In the data rows, the value 50 means zero.
Each row has a hidden score. How much does it go up from the first row of each pair to the second? 10 means little or no change, 20 a big rise and 0 a big fall. The score is a weighted sum of the row's numbers plus the product of two more (or one squared), each taken from its middle value.
[59 64 67 43 55 43 61 51 28 59 63 56 52 43 47 41 53 40 51 50 43]
[48 41 59 64 33 43 60 37 76 51 47 54 43 49 78 34 34 31 59 56 51] -> 9
[34 44 69 50 52 51 41 61 59 57 46 52 48 43 55 44 30 68 58 58 60]
[54 40 44 58 45 41 40 36 42 39 52 63 38 50 38 47 65 42 56 44 47] -> 10
[44 38 62 54 55 59 56 46 42 52 38 55 66 60 58 59 45 55 49 50 57]
[45 53 29 61 48 44 53 30 49 46 66 46 54 53 38 55 62 55 53 38 50] -> 10
[58 54 54 52 42 52 43 43 56 61 68 49 32 55 51 44 45 32 55 50 46]
[50 45 53 63 42 36 64 34 73 35 41 53 45 48 72 38 40 39 58 60 54] -> 12
[51 51 41 41 48 51 36 61 49 50 56 42 31 46 36 54 53 35 48 56 37]
[37 49 47 54 61 72 47 69 49 63 46 45 39 53 40 63 50 54 41 42 52] -> 13
[36 45 41 33 55 69 49 45 47 53 49 51 43 59 55 49 42 65 36 41 60]
[66 50 49 53 42 38 48 39 48 62 57 50 53 47 43 40 70 38 57 47 46] -> 11
[44 54 37 49 52 59 51 52 45 56 63 47 45 41 40 44 59 69 59 32 49]
[48 46 65 32 51 52 55 49 68 46 44 64 74 70 67 72 40 48 56 57 46] -> 12
[36 37 47 32 40 54 47 52 59 43 54 60 47 57 48 69 34 46 51 65 55]
[68 51 51 41 43 56 55 56 37 39 40 60 55 60 69 51 51 54 62 57 36] -> 10
[37 49 47 54 62 72 47 69 49 62 46 45 40 52 40 64 49 55 41 42 52]
[52 42 50 48 54 45 74 32 58 43 50 60 63 62 65 61 53 35 45 35 54] -> 14
[46 36 52 63 43 44 55 48 56 35 45 52 53 38 63 30 44 46 41 57 49]
[41 51 50 55 59 53 44 34 57 49 40 44 58 44 40 59 61 65 55 50 51] -> 7
[45 52 47 54 62 66 53 63 43 64 45 48 49 64 38 66 56 63 34 26 57]
[57 51 58 35 40 48 49 44 66 59 58 56 51 72 56 59 46 53 56 45 58] -> 5
[42 48 35 36 44 63 56 54 39 55 46 45 42 63 51 52 41 67 36 42 67]
[40 59 62 39 41 32 45 45 36 43 45 42 54 57 47 60 61 52 43 34 46] -> 12
[36 50 47 54 61 72 47 68 49 63 47 45 39 52 40 63 50 54 41 43 50]
[44 50 42 43 42 53 58 53 30 57 45 37 56 55 42 50 52 58 35 40 79] -> 12
[55 46 41 45 52 52 43 59 42 45 57 54 27 45 32 51 57 38 49 54 39]
[50 50 35 57 37 51 49 45 46 45 53 42 50 41 40 48 72 64 60 33 46] -> 11
[41 44 45 60 48 64 44 63 49 52 36 41 45 52 41 68 62 49 45 43 50]
[47 59 66 39 44 37 51 50 40 59 52 37 57 41 49 49 64 41 54 51 43] -> 8
[51 52 46 60 51 52 45 59 52 57 64 48 46 29 47 34 48 64 66 45 47]
[58 43 67 59 48 46 31 61 56 52 44 56 53 37 55 39 25 60 62 60 64] -> 16
[63 49 52 56 46 53 48 41 49 56 69 60 29 53 47 40 50 34 55 47 49]
[46 52 29 61 48 44 54 30 49 45 66 46 55 53 37 55 62 55 53 38 51] -> 15
[62 51 53 36 60 51 44 70 46 48 48 44 44 62 40 63 54 46 45 54 52]
[55 49 49 47 39 59 48 46 68 60 63 56 36 48 55 52 49 39 68 52 45] -> 5
[65 56 53 67 46 37 67 43 53 27 47 70 43 54 69 46 46 36 58 57 56]
[62 43 64 67 35 38 65 38 65 50 48 61 50 50 80 42 41 29 63 50 51] -> 13
[57 50 45 60 55 67 47 72 45 52 42 45 38 52 40 60 58 53 51 49 41]
[42 47 61 70 53 33 51 35 62 44 38 41 61 39 60 39 48 46 63 65 52] -> 11
[54 61 69 58 43 26 63 47 57 40 45 59 63 49 81 46 38 32 57 57 53]
[58 64 67 42 55 42 60 50 28 58 61 56 52 43 47 40 55 39 51 49 44] -> 14
[52 48 27 54 40 43 39 31 50 41 52 46 52 56 42 48 69 52 45 31 42]
[65 52 42 52 47 43 38 48 46 44 57 54 34 50 41 43 57 43 62 52 36] -> 9
[58 57 67 63 49 28 68 45 48 35 46 72 57 48 75 43 43 34 58 54 56]
[49 33 55 63 56 45 66 37 68 39 53 67 53 49 68 39 40 35 52 50 58] -> 17
[38 57 46 54 40 41 51 44 32 46 59 49 50 58 36 70 53 50 48 37 47]
[58 64 67 43 55 43 60 50 28 59 62 55 51 43 47 40 55 40 52 49 44] -> 13
[44 49 43 45 38 47 43 49 48 44 48 40 58 52 43 54 64 70 58 42 53]
[75 59 58 53 44 49 55 42 55 78 74 47 44 50 51 34 53 30 55 50 49] -> 7
[45 42 55 65 53 40 50 41 62 40 41 44 57 29 59 37 39 54 56 70 43]
[46 42 55 65 53 39 51 41 63 40 40 44 58 29 59 37 39 55 56 71 42] -> 10
[43 48 54 65 47 40 64 57 45 51 50 48 50 52 60 29 41 44 41 52 69]
[53 54 53 53 65 70 60 67 48 80 51 43 51 49 40 54 58 53 42 43 55] -> 9
[49 51 57 69 57 38 47 41 73 43 33 41 61 41 62 37 37 43 54 63 42]
[59 70 45 53 62 57 39 50 55 45 41 47 61 54 43 70 51 54 46 46 38] -> 6
[40 46 47 48 52 65 48 66 38 64 38 32 50 50 42 63 47 49 41 48 63]
[33 68 46 46 51 47 44 57 37 47 44 66 58 57 56 51 59 45 52 46 33] -> 14
[40 46 47 48 51 64 47 65 38 64 38 32 50 49 43 63 48 48 40 47 64]
[42 43 39 40 47 60 51 56 54 49 54 64 37 43 39 62 52 37 51 50 43] -> 10
[44 46 58 44 66 70 36 66 56 48 42 48 46 57 46 66 49 55 48 57 41]
[55 43 45 64 41 38 36 45 68 49 59 36 51 35 50 45 55 53 64 46 45] -> 12
[61 49 45 53 45 60 47 69 34 54 35 32 47 48 42 61 56 47 50 53 53]
[46 42 55 65 53 40 50 41 63 40 41 44 57 29 59 37 38 54 57 71 43] -> 9
[36 45 41 34 55 69 50 45 47 53 49 51 43 58 55 50 41 64 36 41 59]
[34 43 57 48 38 49 45 48 52 45 35 46 53 54 46 59 54 70 53 46 60] -> 11
[66 49 49 54 43 37 48 39 49 62 57 49 54 47 42 40 69 39 56 46 46]
[39 52 49 52 57 50 70 33 63 46 40 53 62 46 59 52 49 53 61 55 49] -> 13
[52 59 47 56 73 52 39 50 60 59 66 44 58 31 44 40 46 65 66 58 45]
[49 45 35 52 43 44 44 37 61 48 57 34 50 47 42 55 64 57 57 33 47] -> 11
[45 42 56 65 52 39 51 41 62 40 40 44 58 28 58 37 39 54 56 71 43]
[51 51 41 40 48 50 37 63 49 50 57 42 31 46 36 55 52 35 48 57 36] -> 9
[53 40 53 68 48 38 69 31 65 30 42 66 41 47 68 35 44 42 59 58 58]
[51 51 41 40 46 51 36 62 49 50 57 42 31 45 36 55 53 35 48 56 37] -> 12
[49 52 69 31 54 39 59 40 55 44 39 61 69 60 64 69 47 61 53 46 59]
[62 39 51 52 50 66 53 51 47 39 36 61 51 68 67 58 42 63 60 56 36] -> 6
[47 45 70 53 78 46 29 51 74 52 49 41 62 45 48 48 35 70 41 71 47]
[43 35 54 71 31 39 56 51 55 39 39 49 46 27 63 31 40 53 58 58 44] -> 11
[38 51 63 63 69 41 55 41 62 54 47 45 55 39 59 34 35 50 59 65 55]
[45 49 43 43 42 53 58 53 30 57 45 37 57 55 42 50 52 58 35 41 78] -> 14
[44 54 28 46 52 66 51 64 43 55 67 42 42 44 38 42 58 56 47 49 55]
[46 42 55 65 53 39 50 40 63 40 41 44 56 29 58 37 39 54 57 70 42] -> 9
[53 40 54 68 48 37 69 31 64 30 42 65 42 46 69 35 44 42 60 58 58]
[43 38 61 53 56 59 57 46 42 53 38 55 66 60 58 59 45 56 50 49 58] -> 15
[36 49 47 53 62 73 47 69 49 63 46 46 39 52 40 63 50 54 41 42 52]
[54 61 68 42 54 37 51 45 54 67 42 34 62 35 53 49 73 38 52 48 44] -> 9
[46 50 59 32 38 58 50 52 45 48 53 65 43 71 51 66 43 55 51 41 50]
[42 68 35 42 61 53 53 63 34 55 58 49 54 62 41 63 64 52 34 32 62] -> 13
[52 34 41 47 38 62 38 53 56 40 44 50 47 37 63 43 34 64 43 59 46]
[59 55 52 49 45 46 43 46 49 65 42 43 55 42 46 49 71 33 49 42 35] -> 9
[32 65 36 41 61 58 47 68 40 54 58 46 46 51 43 61 57 43 42 48 56]
[57 48 65 51 47 49 46 60 64 44 50 69 53 52 58 67 30 55 67 57 55] -> 6
[45 43 62 48 59 51 31 52 70 45 41 46 63 35 48 54 31 75 57 76 47]
[58 66 61 65 55 46 34 53 53 46 47 50 60 40 49 60 51 53 63 61 47] -> 8
[32 64 36 42 61 60 47 68 41 54 59 46 46 50 43 60 58 42 42 48 56]
[64 47 59 56 49 47 35 67 47 51 47 54 58 51 51 40 29 55 43 59 77] -> 16
[55 45 41 46 53 52 42 59 43 44 58 54 27 46 32 51 57 38 49 54 39]
[62 57 70 59 67 32 35 54 59 46 56 48 52 47 57 46 46 48 30 51 45] -> 16
[51 66 55 42 49 46 56 47 52 45 49 61 57 55 60 67 51 51 51 41 51]
[48 46 44 47 41 57 48 62 46 55 47 46 45 52 59 42 31 62 44 54 66] -> 12
[42 48 61 47 52 52 45 67 49 55 49 49 54 58 50 45 34 63 41 58 73]
[51 57 35 52 59 51 43 36 54 47 54 39 63 43 36 55 71 65 60 46 45] -> 8
[52 52 28 41 59 53 52 49 52 58 72 36 50 63 38 51 56 57 35 32 61]
[48 33 56 63 56 45 67 36 70 40 53 66 54 48 68 38 41 35 51 51 59] -> 16
[49 45 43 54 40 40 35 40 51 45 50 52 42 51 42 49 60 40 55 46 44]
[32 48 48 58 59 70 38 56 45 56 38 59 35 46 43 55 50 54 47 41 35] -> 13
[58 61 30 50 64 56 39 41 64 47 50 38 63 46 39 52 59 63 52 43 34]
[52 54 52 54 65 71 59 68 46 79 52 44 52 49 40 53 57 52 42 42 54] -> 10
[59 58 43 57 47 42 74 35 45 26 46 68 42 67 62 56 56 40 50 44 57]
[52 47 27 53 41 43 38 31 49 41 53 47 51 55 42 48 68 53 45 31 42] -> 14
[55 38 57 36 65 56 61 39 57 42 51 72 63 67 52 73 49 57 45 39 63]
[42 49 61 48 51 51 45 68 51 55 50 49 54 57 51 45 34 64 41 58 71] -> 12
[58 65 68 43 55 43 61 51 28 58 62 56 52 43 47 41 54 39 50 50 43]
[49 69 42 42 64 57 58 68 39 71 65 45 58 47 43 51 65 41 44 48 58] -> 7
[58 46 41 35 43 68 63 45 45 45 43 66 56 55 64 66 51 59 52 39 52]
[44 55 35 49 52 58 52 52 46 56 63 47 46 41 40 44 60 69 57 32 48] -> 11
[54 46 41 45 53 52 42 59 42 45 57 54 27 45 32 51 58 38 50 54 40]
[41 46 48 49 52 64 47 66 38 64 38 32 50 49 42 63 47 49 41 46 64] -> 13
[48 32 56 62 56 45 66 36 68 40 52 67 52 49 68 39 40 35 52 51 58]
[66 35 42 40 61 62 49 43 46 36 52 59 34 54 55 57 47 47 54 55 46] -> 4
[45 40 47 32 40 47 53 46 53 44 53 63 56 68 46 72 39 55 43 49 61]
[52 58 28 47 53 59 58 57 36 54 67 44 51 56 36 45 63 64 40 33 61] -> 11
[55 70 66 38 49 42 56 53 34 64 61 43 56 44 51 43 51 37 50 51 40]
[60 49 43 57 49 45 46 40 38 44 60 70 37 52 40 42 52 38 52 45 44] -> 9
[57 48 63 51 48 49 46 61 62 44 51 68 53 51 59 67 30 54 66 57 56]
[51 51 41 40 47 51 37 62 49 49 57 42 31 46 36 54 53 35 47 56 36] -> 9
[45 42 54 65 54 39 50 41 64 41 41 44 58 28 58 37 39 54 57 70 43]
[47 46 28 59 59 67 54 53 45 54 62 47 47 63 36 52 55 72 39 32 60] -> 11
[50 59 45 47 47 52 37 50 47 55 46 51 42 47 49 56 50 30 43 43 30]
[49 45 44 53 39 39 36 40 50 45 51 51 42 50 42 50 59 40 55 46 44] -> 8
[57 38 36 49 26 58 44 63 47 43 40 45 45 42 59 45 34 66 43 61 53]
[49 56 50 39 30 59 49 51 51 57 57 55 40 60 53 63 48 47 52 35 39] -> 5
[50 51 57 68 58 38 47 40 71 43 33 41 63 41 62 37 37 43 54 62 43]
[79 53 58 57 50 51 60 40 48 72 73 59 40 50 47 31 58 33 57 49 52] -> 7
[41 46 46 48 52 64 47 66 38 64 38 32 50 49 41 63 48 49 40 47 63]
[35 44 62 68 47 40 60 51 54 52 46 50 43 37 64 28 37 49 59 52 57] -> 9
[65 56 53 68 46 36 68 43 54 27 48 70 42 55 70 47 46 35 58 57 56]
[59 63 67 42 55 43 61 50 28 59 62 56 52 43 47 41 54 39 51 49 44] -> 18
[45 52 29 61 48 44 54 30 50 45 66 46 55 52 38 55 61 55 53 39 51]
[45 49 43 44 43 53 58 53 29 57 45 37 57 55 43 49 52 57 34 41 79] -> 12
[61 49 43 57 50 46 46 40 38 45 61 71 37 52 41 43 51 38 52 44 43]
[64 40 58 60 49 55 55 49 38 42 35 54 65 59 58 55 53 53 59 56 47] -> 10
[36 45 40 33 56 69 49 45 47 52 49 51 43 58 55 50 42 65 37 41 59]
[44 35 55 71 31 40 56 51 55 39 39 48 45 27 63 31 41 53 58 57 44] -> 12
[48 32 55 62 57 45 67 36 68 40 53 66 53 49 68 39 40 35 52 51 59]
[46 42 55 65 53 39 50 41 64 40 41 44 58 29 58 37 39 55 56 70 42] -> 4
[47 54 40 65 61 46 49 44 56 56 79 51 50 41 45 41 38 56 59 51 52]
[50 45 53 63 42 36 64 35 72 35 42 53 45 47 73 38 39 39 58 60 55] -> 7
[49 44 50 33 55 49 37 63 45 43 53 51 34 57 35 58 49 42 46 63 46]
[55 44 58 37 41 36 46 55 47 38 50 56 53 74 50 57 39 49 52 69 45] -> 7
[58 64 67 43 55 43 61 49 28 59 61 55 51 43 47 40 54 40 50 49 43]
[53 38 57 44 39 41 45 54 60 45 54 66 57 57 54 62 28 49 52 63 60] -> 6
[53 40 35 58 49 46 49 34 54 43 58 47 45 47 38 52 69 60 58 30 50]
[40 46 55 29 41 47 51 60 56 47 43 67 59 68 51 66 43 44 52 60 43] -> 12
[38 53 62 67 50 27 74 30 57 39 47 67 64 47 75 34 35 36 55 64 60]
[60 35 50 59 55 65 49 49 38 41 42 49 50 45 48 57 52 51 55 55 53] -> 7
[38 46 45 51 46 56 74 40 54 42 45 62 57 55 63 45 54 44 45 41 57]
[45 53 45 47 32 41 36 45 32 41 45 50 46 62 40 62 58 47 40 29 38] -> 4
[47 60 67 39 44 37 51 49 41 59 52 38 57 40 48 48 63 42 53 51 43]
[50 47 45 35 56 64 55 46 35 51 49 57 49 59 56 58 47 62 40 35 59] -> 10
[46 45 58 44 68 70 36 67 56 48 41 48 46 59 46 65 49 56 49 58 41]
[45 42 55 65 53 39 51 42 64 40 41 44 57 29 59 37 38 55 57 70 43] -> 12
[58 46 40 45 44 42 41 55 48 46 71 48 29 53 32 45 50 40 55 60 47]
[36 61 70 40 35 29 45 52 41 42 39 44 61 59 59 56 56 45 55 50 34] -> 10
[57 52 41 57 41 56 55 51 50 62 58 38 52 26 42 37 75 54 70 50 42]
[44 35 54 71 31 40 56 51 56 39 39 48 45 27 63 31 41 54 58 56 44] -> 12
[62 49 52 57 47 53 49 40 49 55 68 60 29 54 47 40 51 34 56 48 50]
[51 40 47 67 31 39 60 58 46 38 43 46 52 43 59 32 45 48 40 57 56] -> 15
[54 45 55 49 59 65 33 72 48 56 40 47 50 59 43 63 35 51 40 53 62]
[45 65 64 30 51 43 51 51 54 43 44 59 65 67 62 72 42 56 48 50 58] -> 7
[49 69 42 42 63 58 59 67 39 71 64 45 58 48 43 51 65 41 43 48 59]
[58 52 70 43 70 42 53 52 41 58 63 48 48 40 41 38 63 48 34 48 37] -> 19
[53 59 28 47 52 58 57 57 36 55 67 44 51 57 36 45 64 64 39 33 61]
[59 79 55 47 69 47 41 45 47 39 36 51 69 57 50 60 56 54 38 49 43] -> 11
[65 55 53 67 45 37 66 43 52 27 47 70 43 54 70 47 45 36 58 57 56]
[49 35 47 37 46 48 60 43 46 38 53 75 53 67 42 68 43 57 44 47 65] -> 14
[58 55 45 63 58 45 35 44 62 49 55 40 65 31 44 45 60 61 69 59 43]
[58 60 52 37 64 56 57 63 53 84 61 33 54 47 42 52 58 38 40 43 54] -> 10
[53 49 55 45 49 52 36 50 50 57 63 39 33 64 43 53 53 49 23 31 34]
[43 56 47 37 62 57 45 64 53 65 54 35 43 51 42 63 50 40 38 43 53] -> 10
[51 58 36 52 60 51 44 36 54 47 55 39 63 42 36 54 70 66 60 46 45]
[47 56 46 41 57 49 41 47 46 60 46 52 47 56 44 57 56 48 37 25 41] -> 12
[46 44 47 55 48 50 36 44 45 43 37 58 40 43 42 56 67 37 50 39 36]
[56 48 44 68 35 45 41 53 54 46 54 44 51 29 49 38 62 59 70 46 44] -> 10
[28 63 37 47 58 58 38 55 38 48 50 61 41 44 46 53 58 43 48 46 40]
[49 45 44 54 39 39 35 39 51 45 51 52 42 51 42 50 60 39 54 45 44] -> 6
[44 35 55 70 31 39 56 51 56 39 40 48 45 27 64 31 41 52 58 57 45]
[47 61 56 38 54 47 52 66 55 66 48 40 59 65 51 62 52 42 42 42 45] -> 11
[50 47 44 47 41 57 48 63 46 56 47 46 45 52 59 41 30 61 45 54 67]
[52 61 61 46 54 35 49 42 49 52 60 48 49 48 51 44 49 39 54 52 48] -> 8
[49 46 45 47 42 58 48 62 46 55 47 46 44 52 60 41 31 62 44 55 66]
[63 48 34 46 67 60 64 51 49 67 79 44 49 47 35 36 63 50 46 46 61] -> 8
[53 51 47 43 45 58 65 58 34 74 52 33 59 40 45 37 55 48 45 57 75]
[50 51 35 57 37 51 49 45 47 46 53 42 51 40 41 49 73 64 60 33 46] -> 8
[64 52 50 47 38 51 55 39 63 60 62 59 45 59 53 54 55 47 60 35 51]
[61 38 55 59 63 53 40 43 62 55 70 52 26 50 41 38 60 44 39 45 43] -> 12
[55 45 41 45 53 53 42 59 43 44 57 54 27 44 32 51 57 38 50 54 39]
[51 59 28 47 52 58 56 58 37 54 66 44 50 56 36 44 63 65 40 33 61] -> 11
[52 52 57 27 67 56 33 62 62 51 50 37 48 58 47 64 50 41 46 57 41]
[38 44 50 61 37 53 49 43 50 46 39 48 45 42 45 53 64 62 58 36 53] -> 12
[36 45 40 33 55 69 50 45 47 52 49 50 43 59 56 50 42 65 37 40 59]
[59 53 33 41 62 58 58 54 56 73 77 31 53 48 39 40 58 47 45 48 57] -> 10
[60 48 43 57 50 46 46 39 38 45 60 69 37 52 41 42 52 38 53 44 44]
[52 41 62 60 39 38 38 55 45 44 52 52 43 41 44 55 49 50 62 42 45] -> 12
[51 55 60 31 43 56 45 51 67 63 43 50 53 65 59 71 48 47 49 40 47]
[37 53 47 41 57 56 35 52 52 59 47 49 37 44 45 55 50 39 45 40 36] -> 14
[53 53 52 54 65 71 59 68 47 79 52 44 51 49 40 53 58 53 43 43 54]
[51 40 45 34 44 41 56 47 48 44 65 70 51 72 36 60 45 56 48 48 68] -> 10
[53 59 53 41 60 53 47 52 49 75 52 47 49 41 46 45 58 38 46 42 38]
[52 34 40 48 50 76 60 40 53 44 39 69 54 63 63 73 42 68 51 37 52] -> 11
[46 52 29 61 49 44 53 30 49 45 66 47 55 52 38 55 62 54 53 38 50]
[46 50 47 42 66 59 50 62 47 60 55 47 38 50 37 59 56 42 39 40 56] -> 8
[46 42 55 65 53 39 50 41 62 41 41 44 58 29 59 37 39 55 57 70 42]
[54 53 55 63 63 52 33 47 74 48 37 44 60 35 50 46 39 56 57 61 39] -> 11
[38 45 52 37 59 56 39 44 61 44 39 44 60 46 41 62 42 79 48 63 49]
[58 64 67 42 55 43 61 50 28 59 62 56 52 42 46 41 54 39 51 49 43] -> 13
[62 49 51 54 52 47 48 44 43 60 43 56 51 40 42 46 76 36 51 40 39]
[55 45 50 50 56 65 41 59 43 52 38 38 49 44 47 59 57 44 51 53 46] -> 9
[64 55 53 67 45 36 66 43 53 27 46 70 43 55 70 47 46 35 59 56 56]
[51 58 54 62 57 42 63 33 64 34 38 57 57 43 67 38 45 48 62 73 52] -> 9
[42 59 56 42 51 45 42 53 51 60 39 55 53 58 56 53 51 42 47 41 29]
[51 39 47 67 31 40 60 58 47 38 43 46 51 42 59 32 44 49 39 57 56] -> 10
[45 49 43 43 42 53 58 54 30 58 45 37 57 55 43 49 51 58 34 41 79]
[36 50 47 54 62 72 47 69 48 63 46 45 39 52 40 64 49 54 41 42 51] -> 8
[53 44 40 51 47 45 48 46 40 46 75 62 32 55 31 45 45 35 46 53 56]
[52 47 26 53 40 43 38 31 49 40 53 46 50 55 42 48 68 52 44 31 42] -> 12
[42 42 50 44 54 63 42 52 54 53 50 52 44 47 63 40 31 59 45 54 58]
[54 48 33 58 62 72 61 58 51 70 69 43 50 49 37 39 57 62 48 48 57] -> 11
[45 48 42 46 50 54 44 53 41 49 59 57 33 49 35 55 49 30 39 50 45]
[57 58 62 48 56 49 29 63 56 42 46 50 64 42 49 66 33 67 55 75 45] -> 13
[60 37 44 68 48 40 40 42 61 43 60 48 47 35 46 42 58 55 68 43 49]
[46 51 64 29 60 56 54 57 65 50 42 64 70 67 60 69 50 45 53 51 41] -> 13
[49 50 35 57 38 51 48 45 46 45 52 43 52 41 41 48 73 64 60 33 46]
[37 54 47 41 57 56 34 53 51 59 46 49 38 44 45 54 50 39 44 41 36] -> 10
[39 45 45 54 54 46 58 33 56 40 39 43 56 41 51 48 49 59 48 58 44]
[46 52 30 60 48 44 53 30 50 45 66 46 55 53 38 55 62 56 53 38 51] -> 12
[77 38 43 40 62 54 54 37 40 36 51 61 44 65 54 59 52 57 47 39 52]
[58 54 53 52 41 50 43 43 56 61 68 48 33 54 51 43 45 32 56 49 46] -> 1
[45 55 37 48 53 59 53 51 46 56 63 47 45 41 39 44 60 69 57 33 49]
[49 48 68 49 73 41 46 49 50 47 59 54 39 46 53 52 62 38 36 36 55] -> 12
[37 49 47 54 61 72 47 68 49 63 46 45 39 52 40 63 49 54 41 42 52]
[62 39 50 52 50 64 52 51 48 38 36 62 52 67 67 58 42 62 61 57 36] -> 6
[40 51 51 55 60 53 44 34 59 48 40 44 58 44 40 59 62 65 56 50 51]
[55 69 67 38 49 42 57 52 35 64 61 43 55 43 51 43 49 37 50 51 40] -> 13
[39 38 56 57 46 43 40 46 65 43 52 53 53 44 50 54 23 65 50 69 53]
[57 48 26 50 43 45 49 43 53 47 61 32 56 63 38 56 69 53 38 33 58] -> 11
[58 63 67 42 54 43 60 50 28 58 61 55 52 43 47 41 54 39 51 49 44]
[62 52 50 47 38 51 54 39 63 60 63 58 45 58 52 54 55 47 59 36 51] -> 3
[48 60 67 39 45 37 51 51 40 59 52 37 56 41 49 48 63 41 52 50 43]
[36 45 40 33 54 69 50 45 47 52 49 51 44 60 56 50 42 65 37 41 61] -> 8
[39 45 45 54 54 45 58 33 57 40 40 42 56 39 51 47 50 60 47 57 44]
[59 46 40 35 42 68 63 44 43 45 43 66 58 55 64 66 51 60 52 38 51] -> 11
[39 46 46 55 55 45 59 32 57 40 39 43 56 41 50 47 50 60 48 56 44]
[36 49 48 53 61 73 47 68 48 63 46 45 40 52 40 64 50 54 42 42 52] -> 13
[39 59 62 40 41 32 44 45 36 43 45 42 54 56 47 61 61 52 43 35 47]
[41 54 53 41 65 54 35 43 68 45 31 41 65 59 45 62 40 67 45 56 47] -> 7
